Each row has a name. After each piece below comes the name of the row it's from, unless a question asks for something else. Each question is about the rows just above it. Places in a row count from 1.

kon: [ 93 123  92 117 199 122 159 157 160 102  99 108 106 144 105 163 124 147
 171 149  98 116 120 155  73 155 110 104 129 127  95 139 121  99 116 167
 111 175 167 125  93 158 194 129 129  86]
Leno: [ 92 127  84 117 201  90 162 155 156 105 100  92 105 144 111 162 128 147
 175 151 101 120 118 155  68 152 111 104 133 129  95 137 124 101 116 170
 122 175 170 125  92 161 187 127 129  87]
zil: [ 92 127  84 117 201  90 162 155 156 105 100 104 105 144 111 162 128 147
 175 151 101 111 118 155  68 152 111 104 133 129  95 137 124 101 116 170
 122 175 170 125  92 161 187 127 129  87]
fuvif: [ 95 120 102 116 197  96 157 159 166 102 100 112 111 142 102 167 123 147
 104 147  99 113 120 156  76 157 110 105 128 124  93 140 116  96 118 163
 101 169 166 123  92 156 200 132 131  88]
Sibuv: [ 96 116 110 117 193 100 155 161 169 101  99 118 113 143  96 168 120 145
 162 146  99 110 124 156  82 161 110 106 126 120  97 141 114  92 120 163
  91 166 164 124  94 154 205 136 131  85]
Row and place of [164] in the named rows: : Sibuv, 39
[ 92 127  84 117 201  90 162 155 156 105 100 104 105 144 111 162 128 147
 175 151 101 111 118 155  68 152 111 104 133 129  95 137 124 101 116 170
 122 175 170 125  92 161 187 127 129  87] is in which row? : zil
Right after [141] comes : [114]
Where do [ 93 123  92 117 199 122 159 157 160 102  99 108 106 144 105 163 124 147
 171 149  98 116 120 155  73 155 110 104 129 127  95 139 121  99 116 167
 111 175 167 125  93 158 194 129 129  86] appear? : kon

zuv: [142 160 100 161 155]
Tuz: [ 93 112 134  77  27]
zil: [ 90 127 101  80  36]
What comes right after [100] in the named rows? : [161]
The entry that follows [161]: : [155]
Where in the named rows is [161]? : zuv, 4

busor: [123 101 116 153 158  83 112 134 170 119  73  99 179 122 109 173  98 119
 110 180 116 145 131 135 165 136 162 159 149 169  93 126 131 125 121 149
  78 171 122 134 126 123  69  76  93 153  99 133 141 111 102 130 152  91
 172 139  88 126 178]
ponet: [123 101 116 153 158  83 112 134 170 119  73  99 179 122 109 173  98 119
 110 180 116 110 131 135 165 136  63 159 149 169  93 106 126 125 121 149
  78 171 122 134 126 123  69  76  93 153  99 133 141 122 102 130 102  91
 172 139  77 126 178]
zuv: [135 105 105 168 160 167 152 147 170 105  80 118 107 129 166 141 127 160
  98  72  99 149 113 104 151 172 130 140 123 116 152  87 156 180 145 147
 126 111 146 123 115 160  39 118 162 103  70 125 112 131 117 190 135 111
 133 110 155 118 126]
tags:
[171] -> J_29
[112] -> J_576
[122] -> J_178
[123] -> J_333
[111] -> J_754
The tag of zuv, keyed by place 38: : J_754
ponet without one entry, shuffled: [131 126 134 173 126 139 179 149  78 110 122 126 102 165 123 171 159 133
  73 119  63 102 101 149  77 109 136  91 116 153 170 135 122  69  99 116
 130 119 158 110  98 153 125 141 169 172 122  76 112 180 123  99  93  93
 134  83 106 178]. Gone: : [121]
Which entry of busor is missing from [131 180  99 109 149 162 139 122 123  88  98 116  93 173 119 172 111 101
 116  73 134 135 131 123 133 130 169 125 145 136  93 158 159 134 165 141
 179  83 110 102  76 170 149 126 153 122 121 126 171  78  69  91 126 178
 119 153 152  99]? : [112]
What comes right after [107] in the named rows? : [129]

Sibuv: [104 195  70  85 209  88  76 128]
vafuz: [131 118 131  83 131  75 137 136]
zuv: [203  52 193 166 205 117 129 129]
Lav: [ 83 209 133 205 127 185 189 154]
Tuz: [165 131 183  63 209  89 212  59]
Which value appears more than once in vafuz? : [131]
Row and place of [212] in the named rows: : Tuz, 7

